In the rows, 128 means zero.
These are runs of 6 systems, one row a step. Runs of the same system follow the same rule from any start.
run 1, z_774:
[[167 154  54 102  95 115 120 161  81 101 127 130 140 139 142 100 170 145]
 [ 81 133 156  95 154 122  79 116 114 128  79 144 108 103 119 175 181 115]
 [ 90  55 184 147  97 132 151 114 153 137 163  82 137 142 137 139 100 131]
 [175 133  75 122 107 108 183 118 126 159 109 140 125 144 126  89  97 168]
 [139 183 134 131 185 133  92  99 146 131 115 183 119  79 135 134 150 101]
 [ 98  98 170 136 123 157  96 159 132  81 181  95 155 146 140 104 121  81]
 [123 129  76 109  89 114 166 163  96 116  86 118 127 194 102 132 120 167]
 [113 164 129 150 159 105 135  92 143 175  95 144  92  67 101 189 160 126]
 [139  84 184 146 138 148 113 109 135 125 207  74 128  91 147  83 103 100]]
run 2, z_959 (9 x 18):
[[173 117 120 101 148 130  94 156 118 220  59 147 118 106 175 125 119 127]
 [ 89  75 153  94 143 123 153  92  96 151  80 151 125 195 112 108 117 171]
 [ 72 112 160 150 101 103 160  58 181  96 162 157 137 121 117 163 153 140]
 [135 143 162 157 163 144 103 121 166 124 154 116 132  47 138  98 109  59]
 [177 153 128 114 158 168 124 163 118 127 120  97 102 164  98 104  43 142]
 [136 123  98 123  68 105 131 159 161 182 119 142 111 185 120 189 137 163]
 [ 82  62 168 115 115 102  95 125 124 168 121 118 142  92 166 105 190  92]
 [123 106 157  98 149 138 154  62  96  62 141  97 122 111 117  65  90 154]
 [156 196  99 143 115 116 151 103 179 120 135 149  98 107  93 197 106 158]]
run 3, z_936, 9 rows:
[[137 164  86 151  89 106 104 151 161 149 155 183 143 152 147 188 200 117]
 [ 78  60 183 122 126 131 109  99 110 104 135  90 162  64 195 118 166  99]
 [135 134 121  80 127 114 151 109  74  96 117  68  70 139  42  90  98 172]
 [130 192  91 195 116 100 166 124 202 178 142 193 119 142  78 179 138 116]
 [104  62 196 147 172 166 120  93 136 132 128 155 193  87 232  85 116  87]
 [159 136 107  40 126 145 103 156  60  56 105  86  96 182  87  58  84 166]
 [124 209  69 182  74  97 130 191 195 156 139 158 110 155  69 236 166 105]
 [ 76  43 206 197 171 164 139  91 122 160 142 102 187  51 234 140 142  84]
 [183 111 111  37 149 143 136  95  17  85 120  73  77 172  86  26  83 215]]
run 4, z_661 (9 x 18):
[[121 156 114 165 158 133 129 176 116 184 121 131 115 177  72 134 126 103]
 [ 97 124 152 118 120 141 104 175 112  98 125  68 116 131  92 135 111  99]
 [166 113 132 114 119 135 124 114  91 126 163  71 106  98 142 135 133 164]
 [154 167  89 105 142 107 118 113 112 144  86 154 106  92 123 137 165 146]
 [105 111 146  85  99 116 114 139 171 110  73 147 138 112 143 129 104 113]
 [141  83 157 135 111 129 154  86 160 159 167 121 122 144 137 107  87 155]
 [144 183  95 158 152 121 142 128 128 138 145 161 110 158  69 119 137 126]
 [114 142 136 111 127 154  83 194 135  83 108 121 149 140 130 128 106  85]
 [151  74 166 129 140 157 123 110 101 159 153  81 123 130 168 139 105 162]]
run 5, z_468, 9 rows:
[[187 160  89  94 117 143 107 162 124 109  92 130 130 115 159 134  99 141]
 [107 145 122 117 150 126 118 126 104 151  65 144 115 114 127 183 154 134]
 [ 87  78 173 134 136 130 148  75 112 135 139 114 132 123 145 151 140 152]
 [152 118 131 151 115 118 172  94 168 140 161 130 128 119 124  91  91 139]
 [140 168 125 119 129 111  94 140 168 132 135 157 113 117 102 103 141  90]
 [107 110 154  90 135 149  83 156 110  97 111 132 145 158 148 112 133 109]
 [124 114 111 139 119 144 167 152 108 133 100 107 136 170 127 144  85 152]
 [128 142 118 164 118 108 139 132 136 173 148  97 101 104  98 170 149 125]
 [147 113 151 106 140 128  90  96 110 120 165 115 124  85 160 100 162 125]]
run 6, z_990:
[[ 99 121 143 138 108 117 117 115 153 116 164 157 143 150 130 142 171 118]
 [109 105 153 116 129 131 140 105 119  84 125  96 136  81 135 103 113 119]
 [162 164  83 136 128 139 144 169 121 135 102 117 123 130 115 133  95 134]
 [113 141 128 157 147 133 111 126 126 155 144 169 144 153 143 171 173 119]
 [106  75 164 109 135 120 135  74  97 121 136 110 128 105 143  88 145 141]
 [164 144  88 109  84 119 147 159 140 111 125 109 115 148 102 105  88 145]
 [105 166 129 163 127 138 106 153 164 118 141 163 152 132 137 190 156  96]
 [ 95  85 173 128 174 140 137  84  81 127 111  93 134  74 147 106 137 122]
 [188 141  78 111 111 123 159 149 110 153 118 112 105 166 106  91  82 172]]
run 7, z_936, 9 rows:
[[144 124 181 109 170 150  85 103 141 141 111 111 107  53 159 133 103 113]
 [157 147 120  80 136 141 134 113 111 112  68 127 100 137 121 153  81 183]
 [126 123 104 130  92 105 130 156 167 192  89 167 127 165 132 170 135 136]
 [122  57 192 114 123 140  87 122 147 163 151 112 137 120 180 114 126 110]
 [177 136 124  73 112 131 107 124 116 100 138  79  82 110 106 109  94 161]
 [140 189  91 145 121 103 131 140 169 167  93 155 103  95 102 194 141 123]
 [ 89  73 187 135 162 148 126  95 129 160  96 149 157 109 190 147 123 121]
 [155  93 132  59 105 131 125 126  99 115 121 103 102 188 117  73  83 181]
 [155 181  88 137  76  91 106 172 198 161 147 151 104 133  87 164 148 107]]
run 8, z_990 (9 x 18):
[[164 150 126 118 138 146  62 203 113 170 129  94  96 147 108 146 128 104]
 [123 137 167 114 160 136  70 101 109 150 161 125  86 129 106 173 175 140]
 [139 121 147  73 122 101 116  68 132 126 118 116  79  85 107 111 129 161]
 [131 164 115  99 105 106 130 137 183 120  85 159 103 138  84 131  93 127]
 [ 87 127 170 147 158 143 120 123 166 136 103 159 140 129 130 163 106  97]
 [135  80 165 125 156 141 137 118 115 174 112  97 121 114 146  90  85 127]
 [180 138 113 121 113 131 106 170 138 166 154 131 110 182 111  95 108 130]
 [109 128 165 117 127 138  66 131 151 104 171 145 131 137 140 154 169 103]
 [114 108 155  87 139 129 113 107  97 100 100  76 104  68 123 115 115 131]]
run 9, z_774:
[[171 172 121  84 121 138 102 122 159  93 101 130  99  85 138 168  90 147]
 [126 114 145 151 142 163 111 155 121 128 115 118 168  94 203 173 127 102]
 [123  85 123 148 138 142 135 154  73 177 139 125 150 199 137 100 144 134]
 [135 154 114 119 119  96 126 105 149 166 143 168  89 171  72 135 159 155]
 [135 144 151 112 104 111  96 128 197 121 145 118 104  70 115 131 115  94]
 [147 109 140 106 126 167 123 165 118  94 101  91 144 126 166 112  62 125]
 [135 145  96 154 156 148 149 133  92 148  95 170 150 173 155 176 140 155]
 [108 128 142 173 146 107 114 125 134 188 173 137 122 117 106 131 190  91]
 [143 106 154  86 102 122  99 132 136 112 172  83  95 148  86  68 102 131]]
run 10, z_468:
[[156 122 149 123 121 133 107 114 170 151 140 140 120 102 155 137 112 127]
 [139 119 145  94 138 126 100 122 139 153 103 154 116 142 131 103 116 134]
 [106 117 154 103 123 130 125 129 140 124 105 121 110 156 100 134  98 135]
 [113 108 149 139 115 124 130 147 146 146 126  96 124 116 121 138 107 114]
 [152 121 145 134 148 140 110 133 121 159 149 107 116 121 130 110 116 119]
 [158 146 132 107 131 141 106 125 137 120 131 129 106 132 124 139 106 145]
 [124 126 130 110 116 121 113 135 144 138  95 138 122 117 143 155 128 132]
 [109  99 152 125 143 128 130 114 114 149 111 122 125 129 129 121 129 132]
 [130 124 148 137 132 134 144 106 140 127 146 114 116 130 109 122  94 136]]
run 11, z_661 (9 x 18):
[[158 185  91 204 151 159 150 186 146 127 140 115 158 103 137 145  94  80]
 [124 114 125 124 168 174 153 149  57 100  74 101 152 155 144 115  76 142]
 [111  92 124  87 108 112 123 109  70 134 131 120 114 186 121 139 184 182]
 [119 127 129 105 100  81  77 135 145 159 144 133 109  92 111 112 204  92]
 [125 132 174 139 146 140 116  97 175 113 132 115 118  42 139 132  96  94]
 [149 148 105 166 133 144 191  96 140 115 128 137 140 124 144 165  82 169]
 [129 135  74 124 116 121 149 169 103 125  88 167 154 191 124  93 128 131]
 [ 99  78 179  91 134 137  77 136 118 126 140 124 127 174 125  82 134 108]
 [137 132 163 154 143 130 105  95 135 165 198 107  99 118 113 171 158 134]]
run 12, z_959:
[[143  93 128  92 139 125 138  67 114 117 114 172 163 105 198  73 140 152]
 [102 173 109 125 148 108 173  85 149  93  88 177 114 117  70 109 111 132]
 [ 94 160 153 170 156 152 111 159 154 122 118 132 137 117 121 209 122  89]
 [151  90 141 171 150 168 138 161 109 163 163 103 159 153 165  90  92 107]
 [149 129 104 111  88  99 137 128 133 138 175 123  97 186  68  87 135 154]
 [111 134 132  86  82 104  68 144 165 106 122 131 117  91 135 168 177 108]
 [132  97 135 110 154 149 138 127  92 115  71  93 148  69 181  97  96 121]
 [136 149  99 151 148 117 194  87 100 143 123 127  98 160  75 146 105 186]
 [116 149 145 153 131 122  81 121 161 162 163 175 124 130 138 198 197 110]]

Which system made each of these runs?
run 13, 2 rows:
[[146 126 148 139 134 123 112 121 124 149 177  73  95  80 101 100 133 107]
 [157 181 116 138 170 134 138  85 123 113 128 142 103  87 112 145 119 145]]

z_936
run 14, 2 rows:
[[154 131  85 173 114 123 157 147  97 164 135  75 135  70 157 162 152 133]
 [131 121 137 123 184 121 117  84  65 174 119 140 107 112 125 117 185 148]]

z_936
run 15:
[[129  98 172 107 154 159 136  63 123  60 148 135 150 113 172  82  94 144]
 [142 169  64  91  95 107 142 173 119  92  80 132 112 149  76  90 105 132]]

z_936
run 16 (2 x 18):
[[151 170 111 109 126 110 152  90 182 117 124 198 109 170  82  98  82 154]
 [147 147 131 118 112 154  87 188 183 118 144 162 143 200 126 118  83  99]]

z_661
run 17:
[[121 103 159 145 155 163 104 126 128 160 127 153 155 147 194 178 137 129]
 [ 84 102 123 178 130 108 176 133 116 187 107 117 133 137 109 156 152 121]]

z_661
run 18 (2 x 18):
[[125 183 120 163 181 153  91 159 106 130 160 171 134 186 100 142 166  98]
 [118 100 115 107  79 130 112 139 103  93 163 125 147 188 155 161 170 167]]

z_468
run 19, 2 rows:
[[114  84 137 109 116 134 120 145  98  73 148  87 164 112 152  26 123  93]
 [155 128 165 120 182 152 104  39  89 118 186 153 110 128 152 133 164 180]]

z_661
run 20, 2 rows:
[[123 111 139 144 151 159 102 177  81 120 130  76 150  95 161 121 138  84]
 [118 107 145 126 156 134 147  73  68 130 116  97 115  90 146 157 148 173]]

z_661
run 21, 2 rows:
[[166 107 151  82 125 110 118 108 144 203  92  93  64  94 110 119  85 159]
 [128 127 192  85 151 131  88  97 168 132 100 105  81  72 110 137  85 117]]

z_468
run 22:
[[146 127  86 152 107  99 134 158 100 154 134  70 131  41 140 105 175  93]
 [155 145 119  94 168 146 103 114  37 110 122  93  97 128 110 123 152 165]]

z_959
run 23:
[[108 144 158 126 155 119 139  80 145 130 139 148  87 154  53 120 113 144]
 [145 154 117 140  93 122 144 116 176  82 163 116 132  82 126 137 110 117]]

z_774
run 24 (2 x 18):
[[177 145  86 130 113 129 152 134 119 151 136 147 121 188 126 143 108 182]
 [100 121 116 123 106  91 102 142 146 165 115 170 134 132 134 143 204 106]]

z_959
run 25 (2 x 18):
[[134 172  94 143 140 118 124 152 118 134 117 130 113 116  91 125 147 108]
 [116 133 159 123 143 145 101 124 115 109 149  88 106 110 107 146 129 116]]

z_774
run 26 (2 x 18):
[[150 162 133 142 150 153 113 136 155 110 148 155 132 148 126 122  96 117]
 [131 157 105 141 121 138 112 175 127 112 132 124 140 136 122 142 137 100]]

z_774
run 27:
[[108  72 176 124 116 125 118 108 188 161 110 173 166 114 208 129 114 113]
 [129 100 153 132 155 129 145 123 133 194 126 153 115 199  87  60  89 133]]

z_468
